0: [161 136 147 143 127 120 116 133 141 128 128 134 141 143 129 146 142 140
 127 144 157 127]
1: [ 96 108 128 100 129 113 128  90 128 124 114  71  98  90 129  92 128  75
  98 112  96 127]
2: [127 111 115 107 136 128 122 128 104 124 116 128 105 127 137 120 113 109
 132 114 129 108]
3: [156 169 173 180 129 158 128 159 146 128 132 152 127 149 129 128 154 136
 160 171 129 143]
4: [123 119 120 141  91 128 121 135 140 128 128 140 139 127  95 135 131 144
 124 125 123 130]
5: [162 141 145 129 168 148 128 136 128 157 149 140 127 147 171 149 128 144
 162 145 162 143]
6: [138 123 126 112 158 136 145 106 109 146 128 108 111 124 159 128 120 113
 139 125 129 127]
7: [158 150 154 165 127 146 147 162 128 135 155 128 163 155 129 155 158 128
 161 154 159 157]
8: [137 128 128 127 129 128 102 116 128  97 128 122 124 122 105 126 128 125
 139 133 136 113]
9: [170 163 128 157 139 134 128 128 160 129 128 154 155 153 143 128 128 128
 173 169 177 144]
10: [ 59  85  85 119 129  96  87 102 107  91 128 128 127  96 129 110  99 128
  61  56  82  98]
11: [146 137 136 157 106 128 126 145 155 131 138 150 127 140 112 152 137 157
 127 141 146 139]
12: [114 103  98  97 121 102 110 119 125 112 112 123 127 115 123 104 128 128
 116  97 113 114]
13: [127 126 128  62  77  72 128  90  95 128  82  94  60  83  78 128  85  98
  80  62  79  84]
14: [127 140 150 185 117 161 121 162 128 155 128 157 127 134 129 128 158 146
 150 144 148 132]
15: [123 126 181  97 218 128 128 133 125 205 196 131 111 167 217 120 146  99
 126 125 120 127]
16: [ 88  99 103 106 131 109 118  85  74 119 110  79 104 127 131  98  80  67
  89 125 129 102]
17: [142 152 158 147 182 161 128 164 173 128 163 170 142 156 183 128 128 174
 142 157 144 163]
18: [127 126 158 178 129 128 122 128 145 145 122 152 177 127 141 171 150 125
 142 157 142 127]
19: [127  98  91  94 129  97 128 114 116 108 108 117  93 108 117  99 110 123
 114 125 109 127]
20: [ 96  87  90 102  64  79  77  93  99  73  87  97 101  87 129  94  90 102
  95  91  95  88]
21: [127 137 142 148 114 126 128 128 146 120 133 146 144 133 115 142 128 150
 146 143 129 134]
22: [127 136 137 160 111 138 135 152 157 128 128 155 160 127 129 152 148 128
 143 140 129 127]

[127 126 140 129 171 149 157 139 131 159 151 134 161 127 171 153 137 128
 125 140 129 143] 5 6
[127  92  96  96 108  87 128 128 103 128 128 102  95  99 110 102  96 106
 112  97 112 127] 19 12
[ 84 101  90 125  66 102 128 118 124  97 111 122 125 127  52 117 128 125
  86 125 129 127] 4 12
[127 126 123 146 128 123 128 122 113 119 110 118 127 100 131 137 120  87
 127 123 107 127] 2 8
[113 126 144 116 153 133 128 134 141 128 137 128 127 130 159 106 127 128
 114 143 110 129] 6 2
[123 126 106 129 130 151 153 169 175 128 162 174 127 163 132 112 165 179
 127 107 129 164] 11 22
[128 136 143 151 155 136 144 128 120 145 135 123 151 119 159 142 128 105
 127 143 129 129] 6 18
[127 142 128 101 125 140 141 158 163 120 151 161  98 151 126 105 154 166
 118 100 137 153] 11 4
[134 168 103 104 133 128 168 184 190 147 177 128 102 178 129 124 128 194
 127 109 162 179] 11 17
[127 126 128 123 142 125 128 128 128 132 132 144 121 127 144 129 137 150
 142 125 140 134] 21 0
[123 126 128 129 127 103 115  92  96 128 108 128 101 111 126 112 128 128
 122 114 129 107] 2 12
[131 126 146 129 124 123 128 124 112 116 104 128 144 123 126 128 120 110
 131 146 131 116] 8 2
[147 132 128 120 140 121 128 128 118 128 121 116 119 129 143 134 128 119
 148 137 129 127] 6 2
[127 159 164 127 129 171 128 146 127 178 173 128 127 148 192 128 128 127
 130 162 129 162] 5 17
[119 106 128 102 129 106 113 123 128 115 116 127 102 127 129 106 119 133
 121 102 118 119] 12 2
[127 126 135 121 141 128 128 115 118 130 128 117 119 132 143 135 128 122
 148 136 147 127] 6 2
[127 153 128 142 202 181 188 128 139 190 128 137 141 157 203 156 150 128
 127 125 167 127] 5 6
[127 126 113  93  87  82  83  99 110 128  95 107  84  95  86  77  97 128
  89 110 129 127] 19 12
[152 154 134 129 154 128 155 170 176 143 164 175 127 164 129 141 167 181
 153 135 152 127] 11 17
[165 162 166 174 140 150 126 128 142 144 128 128 172 149 140 165 148 128
 127 167 129 136] 18 7
[127 132 139 129 108 151 104 152 128 145 103 128 171 125 109 166 147 128
 127 136 140 122] 22 4
[121 126 157 129 189 167 128 107 100 128 128 109  91 145 190 107 120 128
 127 108 119 127] 6 2
